In the data rows, the value 128 means zero.
Some points, one per row:
array([143,  97, 148, 121, 181, 143, 145,  69,  85,  88, 108, 181,  85, 215,
       148, 144])
array([142, 200,  92, 137, 144, 117, 104, 162, 156,  81, 138,  75, 149,  75,
       157, 120])
array([150, 171, 118, 109, 147, 133, 111, 162, 159, 106, 147,  76, 132, 108,
       121, 132])
array([145, 195, 104,  92, 161, 139, 119, 210, 143,  84, 143,  76, 124, 105,
       139, 140])
array([159, 216,  79,  96, 146, 109, 142, 204, 125,  73, 119,  75, 132,  85,
       161, 157])
array([129, 139,  77, 118,  62, 134, 175, 211, 116, 182, 107, 133, 160,  66,
       172, 143])
array([106,  84, 155, 151,  92, 114,  99,  23, 157, 172, 159, 164, 143, 107,
       125,  92])
array([127, 198, 127, 124, 124, 126,  68, 183, 188, 137, 177,  59, 105,  69,
        78, 107])
array([113,  25, 160, 139, 120, 144, 173,  29,  58, 111,  85, 199, 136, 212,
       162, 132])
array([145,  95, 139, 117, 124, 144, 165, 116,  96, 114, 101, 143, 138, 170,
       142, 145])
array([204, 180, 112, 115, 213, 132, 154, 159,  69,   5,  73, 119, 103, 171,
       238, 190])
array([173, 187, 156, 121, 210, 119,  34, 101, 203,  68, 195,  69,  77, 143,
        60, 113])
array([137, 133, 130, 121, 171, 146, 158, 131,  71,  83,  94, 125, 106, 155,
       164, 156])
array([121,  90, 139, 140,  97, 138, 136,  80, 124, 157, 123, 147, 150, 127,
       117, 116])
array([ 86, 104, 125, 138,  57, 119, 102, 107, 181, 205, 170, 149, 155,  71,
        94,  87])
array([138, 196, 145, 107, 145, 137, 108, 138, 151, 115, 159,  93, 133, 102,
       129, 124])
array([101,  64,  93, 129,  79, 146, 214, 127,  63, 152,  51, 203, 162, 142,
       181, 163])
array([ 99,  70, 170, 130, 150, 135, 165,  60,  99, 133,  94, 187, 142, 183,
       100, 142])
array([148, 189, 153, 126, 210, 124,  67, 142, 163,  72, 185,  59,  65, 138,
        85, 117])
array([129,  44, 147, 144, 143, 140, 145,  66,  73, 115,  85, 179, 117, 209,
       146, 146])
array([171, 127, 153, 125, 198, 140, 112,  86,  99,  93, 107, 127,  89, 193,
       128, 138])
array([130,  75, 178, 142, 136, 139, 128,  62, 113, 144, 113, 150,  96, 196,
       114, 117])
array([168, 162, 153, 125, 251, 132, 109, 130, 107,  51, 121, 100, 108, 208,
       118, 141])
array([152, 177, 111, 103, 185, 144, 144, 173, 101,  50, 101,  75, 115, 132,
       150, 149])
array([154, 205, 131, 121, 176, 125,  64, 174, 170,  95, 158,  69,  80,  91,
       106, 135])
array([110, 108, 162, 143, 117, 115,  86,  72, 179, 168, 190, 126, 106, 127,
        88,  70])
array([ 83,  94, 167, 154,  63, 117, 100,  66, 185, 232, 180, 129, 136,  90,
        84,  60])
array([160, 119, 115, 103, 136, 121, 160, 120,  80,  95,  86, 164, 135, 168,
       154, 168])
array([ 58,  99,  84, 134,   4, 119, 169, 146, 155, 184, 128, 139, 187,  87,
       144, 119])
array([123, 174, 108, 126, 115, 113, 109, 185, 169, 137, 161, 107, 143,  81,
       117, 114])
Here are 10 more points, each followed by its number:
array([164,  78, 187, 145, 170, 140, 116,  38,  97, 116, 119, 181,  85, 218,
       108, 133]) 0
array([ 88,  49, 180, 146,  80, 132, 125,  12, 133, 205, 144, 179, 129, 152,
        90,  77]) 1
array([ 86,  90, 112, 152,  78, 121, 164, 133, 122, 191, 127, 158, 163, 121,
       143, 119]) 2
array([129,  83, 154, 138, 171, 122,  94,  78, 123, 125, 117, 136,  98, 178,
       105, 121]) 3
array([120, 147,  74, 114,  81, 126, 184, 213,  86, 138,  94, 154, 157,  94,
       188, 164]) 4
array([123, 202, 123, 117, 175, 131, 102, 179, 169,  94, 146,  75, 136,  95,
        91, 142]) 5
array([ 85, 116,  74, 146,  47, 132, 181, 193, 124, 202, 118, 148, 180,  79,
       154, 129]) 6
array([118, 170, 103, 133,  98, 125, 122, 196, 157, 145, 160, 115, 150,  67,
       130, 117]) 7
array([161, 185, 105, 110, 168, 140, 120, 206, 108,  66, 106,  92, 103, 100,
       155, 181]) 8
array([ 86,  84,  78, 137,  12, 121, 191, 168,  88, 204,  69, 204, 212,  73,
       163, 144]) 9
Which two of these numbered points are nearest to each point below, ignoring the 3 directions in which the first points spread most? Their numbers follow each, nearest first.
array([ 78,  30, 188, 165,  61, 125, 135,  11, 152, 217, 160, 168, 117, 125,
        99,  69]) > 1 8
array([102, 112, 114, 129,  98, 116, 116, 141, 153, 159, 147, 117, 139,  94,
       104, 106]) > 3 2
array([ 88,  89, 116, 145,  76, 111, 128, 129, 139, 183, 132, 148, 152, 104,
       125, 128]) > 3 2
array([ 83,  98,  82, 145,  28, 123, 182, 180, 120, 195,  99, 157, 191,  96,
       144, 128]) > 6 2
array([123, 163,  84, 117, 112, 129, 138, 205, 146, 135, 143,  84, 165,  95,
       128, 118]) > 2 6
array([136,  74, 114, 139,  38, 114, 199, 136,  66, 163,  58, 202, 157, 142,
       160, 172]) > 0 9
Now 10 new points, numbered from 0 again:
array([201, 178, 130, 107, 254, 126, 109, 132,  81,   1, 125,  83,  80, 189,
       158, 169]) 0
array([118, 188, 135, 135, 164, 133,  74, 136, 189, 119, 179,  58,  94,  76,
        79, 101]) 1
array([175, 154, 188, 116, 240, 131,  74,  97, 149,  39, 171, 106,  80, 208,
        94, 125]) 2
array([144, 174, 134, 129, 115, 138,  61, 150, 202, 173, 193,  83, 109,  70,
        84,  92]) 3
array([113,  67, 129, 122,  56, 132, 219,  73,  42, 174,  65, 222, 170, 161,
       175, 145]) 4
array([139,  95, 141, 135, 136, 137, 123,  82, 119, 115, 144, 132, 112, 184,
       150, 117]) 5
array([132, 139, 139, 116, 156, 129, 129, 113, 113,  95, 108, 114, 107, 139,
       120, 128]) 6
array([ 94,  62, 171, 152,  71, 125,  98,  19, 163, 208, 182, 176, 110, 116,
        77,  84]) 7
array([113, 128, 138, 140, 144, 118,  86, 114, 173, 131, 153, 114,  95, 120,
        99, 118]) 8
array([ 78,  57, 140, 149,  46, 127, 124,  61, 150, 233, 156, 183, 142, 101,
        83,  91]) 9
Which two of these numbered points are nearest to each point below, ignoring the 3 directions in which the first points spread most? Their numbers follow each, nearest first.
array([147, 103, 105, 124, 100, 125, 195, 116,  53, 117,  65, 193, 139, 146,
       227, 169]) > 7 0
array([ 77,  95, 121, 145,  47, 132, 125,  96, 165, 217, 162, 161, 140,  81,
        90,  93]) > 9 7
array([182, 111, 148, 117, 203, 128, 146,  98,  71,  46,  80, 150, 109, 241,
       148, 162]) > 2 0
array([ 96,  98,  85, 121,  19, 126, 212, 137,  71, 198,  75, 190, 192,  69,
       183, 142]) > 4 7
array([155, 169, 168, 145, 219, 130,  63, 109, 161,  79, 177,  73,  81, 143,
        92,  99]) > 1 0
array([151, 179, 148, 137, 149, 121,  56, 112, 203, 113, 188,  82, 102,  59,
       132, 102]) > 7 0
